One turn moves each row of this set onto another row. After a few examples, where does it send each row asked below?
j_628: 0.478	-0.465	-0.613	-1.244	-1.227	2.431	0.862	-1.052	-1.409	-1.004	1.687	-0.120	0.092	-0.659	2.241	0.710
j_413: -0.752	-0.749	0.019	0.096	-0.368	-0.797	1.048	0.208	-1.773	0.667	-1.929	1.031	1.407	-0.840	0.634	1.574
j_272: 0.188	1.600	0.595	1.359	-1.009	-0.344	1.074	1.470	-0.353	-0.726	0.716	0.844	1.704	-1.228	-0.992	-1.350
j_366: 1.738	1.850	0.708	-1.495	0.065	-1.058	-0.012	1.209	-0.926	-2.207	0.564	0.823	-0.337	-0.942	1.381	-0.261
j_740: 1.528	1.670	-0.168	1.640	-0.841	0.742	-0.786	-0.735	-1.023	-0.637	0.026	-0.040	0.249	0.282	0.241	-2.926
j_23: 0.719	2.439	0.689	-0.773	0.080	-1.072	0.365	0.923	-1.542	-2.542	0.357	1.329	0.206	-0.436	1.040	0.644
j_112: -2.013	-0.973	-1.398	0.572	-1.266	0.973	-1.044	-0.198	-1.065	1.267	0.328	-0.238	0.919	0.349	1.207	-1.397
j_50: -0.727	-0.573	-0.053	-0.531	-0.712	-1.323	0.527	0.704	-0.666	0.447	-1.043	-0.033	1.073	-0.068	1.255	2.637
j_163: 1.844	1.328	-1.234	0.543	-0.978	0.372	-0.225	0.076	-1.196	-0.628	-0.389	0.092	0.463	-0.045	0.048	-3.474
j_452: -0.888	-0.384	-1.172	-0.324	-0.425	0.558	-2.922	-0.055	-1.512	0.246	0.547	0.375	0.671	0.505	2.576	-0.346
j_671: -1.421	1.452	-0.619	0.101	-0.138	1.450	0.969	-0.006	-0.610	-2.381	0.246	0.187	-0.886	0.275	0.048	1.467
j_620: -1.779	-0.240	-0.853	-0.303	0.036	-0.406	-0.284	-0.995	-1.493	-2.728	0.991	-0.039	-0.979	0.210	-1.097	-0.061
j_763: 1.079	-1.895	-0.039	-0.402	0.166	-1.104	0.062	-0.313	0.082	0.493	1.939	-0.461	2.154	1.138	0.931	-0.002
j_225: 1.819	0.516	-0.533	-0.367	-2.260	1.561	-1.017	0.641	0.938	-0.956	0.774	-0.741	1.071	-0.664	0.453	0.868
j_649: 1.802	1.421	-0.531	0.033	-0.689	-0.514	-1.025	0.158	-1.741	-0.679	1.047	0.299	0.766	0.307	-0.311	-3.240
j_509: -1.186	0.459	0.240	0.986	0.079	-1.166	1.473	0.260	-0.419	0.526	-1.011	-0.124	1.679	-0.183	1.354	1.629
j_310: -1.988	0.143	-0.614	1.248	-0.392	2.118	-0.842	0.314	-1.576	0.537	0.510	0.595	0.491	1.053	0.957	-1.201
j_797: -0.668	1.089	-1.831	-0.020	-0.928	1.056	0.385	-0.817	-1.891	-1.937	-0.346	-0.024	-0.727	-0.739	-0.712	1.687
j_155: 0.529	-0.922	-0.197	-2.019	-0.546	1.193	0.637	-0.907	-1.487	-0.956	1.552	-0.965	-0.533	-0.717	2.067	0.851
j_46: -0.468	-0.793	-1.452	0.387	0.813	-1.759	1.313	-0.392	-0.976	0.702	-0.378	0.958	-0.791	1.162	0.641	-1.391
j_767: 1.310	1.507	-0.704	0.831	-0.224	0.019	-1.309	-0.610	-1.107	-0.862	0.450	-0.468	-0.894	0.493	0.415	-2.959
j_468: -2.072	-0.026	-1.741	0.891	-0.697	1.263	-1.636	-0.853	-1.691	-0.230	0.585	0.135	1.683	-0.005	0.284	-1.384
j_805: 1.499	0.215	-1.198	0.012	-1.314	1.454	-1.648	0.303	0.738	-0.521	0.319	0.415	2.691	-0.147	1.096	0.972
j_19: -0.432	0.484	0.636	0.946	-0.882	-1.335	-0.143	1.413	-0.141	-0.780	-0.347	0.916	1.409	-0.415	-1.412	-2.064
j_266: 1.723	0.550	-0.711	0.775	-1.649	2.185	-0.251	0.994	0.120	0.551	1.453	-0.130	1.538	0.090	0.681	1.165
j_815: 2.441	-0.222	-2.018	-0.280	-1.553	0.716	-0.832	0.727	0.996	-0.812	1.239	1.274	0.237	-0.018	-0.134	-0.300
j_685: 1.807	-0.659	-0.692	-1.875	-0.903	1.903	-0.321	-0.903	-1.733	-0.822	1.516	-0.760	0.021	0.786	1.289	0.677
j_814: -1.272	1.487	-1.543	-0.563	-1.112	0.644	0.242	0.436	-1.201	-2.259	0.079	0.511	-1.754	-0.378	-0.653	0.298
j_150: 0.255	-1.050	0.935	-0.040	-1.092	-1.196	0.544	0.728	-0.829	-0.054	0.028	1.258	1.514	-2.051	0.152	-2.151
j_535: 0.624	0.475	0.132	0.459	-0.697	-0.202	0.356	1.390	-0.023	-1.505	-0.631	2.314	1.793	-0.855	-1.465	-1.161
j_898: -1.216	-0.216	-2.018	0.716	0.532	-0.827	1.381	-0.587	-1.439	0.571	-0.192	1.652	-0.375	1.597	1.113	-0.706
j_707: 0.956	2.071	0.307	-1.465	0.139	-0.914	0.204	0.600	-1.829	-3.063	-0.590	-0.058	0.270	-0.385	0.579	0.323
j_992: 0.825	1.581	-0.146	-2.046	0.158	-0.992	1.364	-0.103	-0.906	-2.972	-0.191	0.736	-0.309	-0.648	0.893	-0.129
j_881: 0.939	0.063	-0.200	0.166	-0.592	-1.686	0.442	-0.803	-0.697	-0.315	-1.832	-0.776	-0.310	-0.873	0.919	1.900
j_597: -1.049	-0.793	-1.119	-0.370	0.754	-0.380	0.582	-1.308	-1.870	0.213	-1.043	0.585	-0.484	1.737	1.113	-1.795
j_729: 1.158	-1.330	0.663	0.489	-0.183	-1.071	0.602	-0.570	-0.232	0.116	1.350	-0.315	2.864	1.088	0.426	0.686
j_159: -1.107	-0.557	-2.197	-0.014	0.902	-0.943	0.475	-0.318	-1.815	-0.017	-0.531	0.806	0.229	2.333	0.500	-1.100
j_376: 0.973	-0.567	-1.407	-2.303	-1.032	2.096	0.214	0.034	-1.720	-1.038	1.459	-0.156	0.735	-0.135	2.082	0.579
j_340: 1.238	-1.761	0.041	-0.476	-0.340	-1.119	1.304	-0.529	-0.483	0.146	0.282	-0.961	3.006	0.455	0.494	0.034
j_640: 1.504	-0.798	-0.538	-0.845	-0.013	-2.188	0.905	-0.389	-0.335	0.711	0.736	-0.087	2.662	0.490	1.375	0.194

j_671 moves to -> j_266
j_50 moves to -> j_112
And these:
j_729 moves to -> j_898
j_815 moves to -> j_881
j_597 moves to -> j_649
j_767 moves to -> j_366
j_535 moves to -> j_797
j_707 moves to -> j_376

One turn moves each row of this set onto another row. After a few examples, where does it send each row asked below?
j_412: 0.246	0.033	2.234	0.040	1.598	-0.442	0.217	0.297	1.308	-1.667	1.807	-0.252	1.174	0.196
j_148: -0.118	-0.003	0.309	0.113	-0.207	-0.817	2.214	1.898	0.504	1.448	-1.137	-1.122	-0.915	1.497
j_238: 1.089	0.674	0.170	-0.602	-0.391	0.233	-1.560	1.620	0.122	0.275	-0.827	-1.678	-1.820	2.186
j_745: -0.213	-2.674	-0.674	-1.455	1.087	-0.732	-1.154	-0.770	-0.252	-0.694	-0.480	-0.651	0.124	0.355
j_456: 1.402	0.751	0.403	1.517	0.047	0.693	-0.842	1.283	0.058	0.258	-0.502	-2.374	-1.380	1.369
j_307: -0.272	0.000	-0.140	0.685	-0.843	1.601	0.585	0.830	0.908	-1.810	1.247	-0.526	-0.243	-1.046
j_680: 1.765	-0.098	-0.358	-1.900	0.348	-1.231	-0.812	-0.468	-1.332	0.923	0.861	1.222	-0.183	1.211
j_3: 1.193	0.340	-1.400	-0.954	-0.092	-0.707	0.383	-0.885	-0.765	1.762	1.444	0.723	-0.128	1.962
j_943: 0.011	-1.030	-1.129	-0.342	-0.447	2.075	0.332	-0.113	1.209	-2.095	1.194	-0.320	0.100	-0.052
j_381: -0.594	-1.788	-1.117	-1.230	1.430	-0.206	-0.856	-1.251	-0.960	0.968	0.043	-0.072	0.071	0.329
j_990: 0.161	-0.708	-0.731	-0.311	-1.008	1.952	0.132	-0.362	0.967	-1.776	1.235	0.900	0.074	-0.081
j_546: 0.147	0.944	-1.434	-0.752	-0.884	-0.248	2.359	0.581	0.334	0.290	-1.432	-1.674	-0.277	1.284
j_787: 0.639	-0.756	-0.913	-0.238	0.626	-1.528	-0.228	0.402	-0.548	1.507	-0.169	2.244	-0.372	0.430
j_821: 0.163	-0.761	0.001	-0.471	-0.572	-0.645	2.379	1.520	0.462	0.628	-1.952	-0.938	0.342	2.026
j_654: -0.006	0.750	1.938	0.921	1.194	-0.608	-0.024	0.399	-0.122	-1.845	0.887	-1.598	1.655	0.656
j_775: -0.368	0.381	-0.086	-0.920	-0.779	-1.448	1.913	2.177	0.257	0.574	-1.620	-0.934	-0.365	1.525
j_905: -0.176	0.352	2.070	0.392	1.867	-0.207	-0.203	0.604	1.491	-1.203	0.757	0.304	1.914	1.594
j_470: -0.577	-1.837	0.440	0.480	-0.397	1.151	0.324	0.211	-0.125	-2.050	1.614	-0.181	0.130	-0.369
j_304: 0.254	0.279	-0.992	0.334	-0.763	1.357	-0.648	0.239	0.729	-2.413	1.005	0.455	0.056	-0.296
j_91: -0.487	-1.373	-0.311	-0.523	-1.072	2.302	0.472	0.169	0.219	-1.734	1.441	0.240	0.451	0.791
j_573: 0.209	-1.165	-0.160	-2.277	1.670	-1.363	-0.443	-0.350	1.930	-0.219	-0.016	0.087	-0.056	-0.496
j_175: -0.748	-0.363	0.030	-0.484	-1.332	-1.129	2.215	1.269	-0.092	0.933	-1.547	-0.566	-0.268	0.810
j_184: -0.036	0.060	1.121	0.431	2.140	-0.608	0.340	-0.031	1.127	-1.927	0.299	-0.940	2.262	1.312
j_192: -0.102	-0.113	-0.898	0.527	0.561	-0.773	0.380	0.501	-0.252	1.642	0.401	1.974	-0.947	2.229
j_204: -0.012	0.561	-0.834	-0.628	-1.041	-0.785	2.435	1.801	-0.086	0.239	-1.114	-0.749	0.303	2.124
j_880: 0.015	0.177	1.661	0.549	1.710	-0.863	0.059	-0.379	0.700	-1.520	0.466	0.038	2.315	1.531
j_663: 1.328	1.421	-0.267	0.585	0.797	0.209	-1.257	0.400	0.674	0.338	-1.346	-2.136	-1.051	2.178
j_403: 0.896	0.222	-1.156	0.602	0.892	-1.016	-0.163	-0.363	-0.296	2.127	0.759	1.302	-0.153	1.907
j_355: -0.189	0.441	2.277	0.468	1.734	-1.226	0.676	-0.607	0.992	-0.678	0.664	-0.011	1.527	0.770
j_267: 1.675	1.029	-0.086	0.268	0.135	0.507	-1.615	1.756	0.616	0.216	-0.464	-1.233	-1.302	2.669
j_857: -0.225	-1.194	-0.554	0.532	-0.371	1.663	1.033	-0.752	0.576	-2.007	1.409	0.225	-0.089	0.099
j_529: 0.108	-1.032	-0.901	-2.102	0.957	-1.021	-1.613	-0.186	1.234	0.176	0.349	-0.010	0.442	-0.901
j_349: -0.105	1.110	0.728	0.548	1.071	-1.123	0.208	0.196	0.152	-2.324	0.278	-0.177	2.289	0.917
j_894: 1.478	0.904	1.320	-0.628	-0.159	0.006	-2.052	0.751	0.391	0.625	-0.425	-1.461	-1.544	1.799
j_709: 0.448	0.196	1.776	0.537	2.052	-0.535	0.316	-0.854	1.069	-1.788	1.328	-0.362	1.271	1.239
j_36: 1.424	0.725	0.105	-0.041	0.169	0.607	-2.082	1.024	0.958	0.795	-1.168	-1.337	-1.282	2.210
j_492: 1.039	0.726	-0.306	-1.479	0.183	-0.730	0.035	-0.307	-0.968	0.967	1.456	0.984	-0.763	2.943
j_226: -0.136	-1.099	-0.148	0.113	-1.144	1.834	-0.020	-0.958	0.079	-1.351	1.371	-0.038	-0.609	-0.173
j_604: 0.455	1.098	0.145	-0.348	-0.825	-0.634	2.850	1.330	0.150	0.297	-0.604	-1.970	-0.048	0.748
j_816: 1.517	0.423	0.819	-0.818	-0.380	0.427	-0.584	1.146	-0.198	0.878	-0.084	-2.295	-1.826	2.266
j_221: 0.024	-0.171	-0.257	-2.211	2.049	-0.788	-0.302	-0.883	0.997	1.350	0.410	0.520	0.044	-0.057
j_79: 2.278	0.114	0.504	-0.807	-0.172	1.018	-1.322	1.219	1.193	0.279	-0.714	-1.447	-1.279	2.289
j_939: -0.491	-1.809	-0.789	-1.632	0.957	-1.561	-1.226	-0.452	-0.147	-0.001	-0.279	-0.470	1.159	-0.217
j_673: -0.215	0.186	-0.542	-1.271	-1.114	-0.782	2.310	1.032	0.159	0.663	-1.680	-1.034	0.332	1.787

j_304 moves to -> j_663
j_604 moves to -> j_307
j_204 moves to -> j_943
And these:
j_238 moves to -> j_709
j_821 moves to -> j_91
j_412 moves to -> j_148
j_787 moves to -> j_381
j_175 moves to -> j_226
j_192 moves to -> j_745
j_36 moves to -> j_880
j_403 moves to -> j_939

One turn moves each row of this set onto another row. After a few examples, where does it send each row asked below?
j_760: 0.817	-0.593	0.943	-0.718	-0.674	1.687	0.864	-0.701	-1.047	1.371	1.336	-1.484	2.062	-0.896	0.557	1.067	-0.951
j_681: -0.520	-1.497	0.585	-2.257	-0.022	1.148	-0.039	1.614	-0.695	0.015	0.819	-0.006	0.267	-0.604	-1.819	1.723	0.562
j_869: 1.456	-0.527	1.261	0.356	-1.273	1.691	0.858	-0.416	-1.001	0.776	1.150	-2.060	1.104	0.282	0.579	1.764	-1.028
j_890: 0.000	0.027	0.763	-1.226	-0.235	1.655	1.339	-0.482	-0.985	0.958	0.325	-1.865	2.362	-0.145	-0.500	0.847	-0.777
j_703: -0.840	0.351	-0.380	1.150	-0.763	-0.119	1.756	-1.212	1.384	0.338	-0.078	-1.039	-0.181	-1.241	-1.064	1.974	-0.275
j_367: 1.177	0.159	0.003	-0.261	0.904	0.961	1.199	-0.743	-0.189	-0.175	-1.374	-1.325	-1.209	-2.196	0.800	1.313	-0.417
j_697: -0.335	-1.257	1.089	-1.534	-0.197	0.866	0.176	1.771	-0.475	-0.438	0.774	-0.382	-0.276	0.486	-1.840	2.382	0.529
j_683: 0.060	0.612	-1.894	1.080	-0.223	1.798	-0.008	-0.623	-0.470	0.621	0.789	1.515	-1.305	0.743	0.019	-0.403	-1.363
j_896: 0.482	-1.835	1.090	-0.922	-0.705	0.990	-0.182	1.803	-0.650	-0.337	1.373	-0.362	-0.752	0.131	-0.979	2.697	0.442
j_917: -1.315	-0.102	1.466	1.160	-1.021	-1.440	1.718	0.175	-0.240	-1.628	0.144	0.896	-0.067	0.753	0.812	-1.234	0.504
j_292: 0.574	0.269	1.169	-0.251	-0.736	1.584	1.439	-0.246	-0.864	0.409	0.234	-2.328	1.534	1.024	-0.449	1.652	-0.705
j_960: -0.797	0.079	1.447	-0.192	-0.083	-0.867	1.644	0.263	-1.044	-1.594	-0.861	0.902	-0.015	0.141	1.132	-1.974	0.467
j_696: -0.688	-0.322	0.806	-0.304	0.318	-1.421	0.320	0.207	-1.012	-2.199	-0.121	0.225	0.614	-0.796	1.928	-1.738	0.181
j_18: -0.966	-0.503	0.746	0.909	-0.674	-2.070	0.376	0.011	-0.391	-1.995	0.776	0.306	0.505	-0.145	1.807	-1.032	0.286
j_585: -0.142	0.937	-2.511	0.238	0.896	1.384	-0.661	-0.469	-0.574	-0.570	0.160	0.228	-0.756	1.104	-0.154	-0.074	-1.348
j_342: 0.012	0.207	0.540	0.402	-0.422	1.087	2.552	-0.875	0.455	1.113	-1.357	-0.048	-1.061	-1.936	-0.452	0.902	-0.334
j_236: -1.314	-0.099	1.161	0.212	-0.557	-0.550	-1.488	0.527	1.324	0.262	-1.016	-1.085	-0.928	1.459	0.371	-0.642	2.062
j_86: -0.004	0.736	-0.448	-0.672	0.070	-0.360	-0.129	0.534	1.596	-0.685	-0.503	0.781	1.354	2.545	-0.391	-0.354	1.525
j_123: 2.147	-0.776	0.139	-0.010	-0.334	0.361	-1.082	0.316	0.327	0.180	0.431	2.028	-0.095	0.056	2.269	-0.600	0.925
j_27: -0.705	-0.830	1.247	-0.397	-0.299	0.107	-1.930	0.235	0.738	1.238	-0.673	-0.015	-0.929	-0.793	1.404	-1.548	1.845
j_190: 0.292	-0.075	-0.552	-1.320	-0.229	0.159	-0.180	0.133	0.945	0.922	-0.026	2.538	1.625	-0.038	0.407	-1.483	1.330
j_920: -1.826	-0.133	1.233	-0.563	-0.355	-0.105	-1.280	0.428	1.130	1.249	-1.156	-0.251	-0.368	0.158	0.116	-1.505	2.006
j_925: 0.075	0.220	-0.905	0.608	0.529	-0.291	0.483	-1.024	0.802	-1.039	-0.272	-2.341	-0.521	-1.453	0.434	2.382	-0.450
j_198: 0.156	-2.009	0.868	-1.642	-0.360	1.006	-0.428	1.443	-0.729	0.276	1.681	0.228	-0.222	-1.178	-0.906	2.153	0.272
j_512: -0.667	0.726	-2.800	0.642	0.248	1.037	-0.398	-0.897	-0.113	0.086	0.989	0.889	-0.373	0.657	-0.322	-0.276	-1.289
j_983: -0.344	-0.694	1.473	0.417	-0.559	-0.213	-2.171	0.586	0.764	0.280	-0.458	-0.933	-1.382	0.303	1.727	-0.732	1.731
j_909: 1.918	-0.047	0.154	0.522	-0.253	-0.277	-1.005	0.718	0.714	-1.385	0.128	0.170	-0.062	2.612	1.412	0.456	1.137
j_945: 0.616	0.742	-1.820	0.762	0.441	1.938	-0.106	-0.242	-0.838	-0.358	-0.001	0.732	-1.556	1.298	0.126	-0.404	-1.334

j_236 moves to -> j_920
j_190 moves to -> j_123
And these:
j_696 moves to -> j_18
j_585 moves to -> j_512
j_697 moves to -> j_681
j_367 moves to -> j_925
j_869 moves to -> j_292

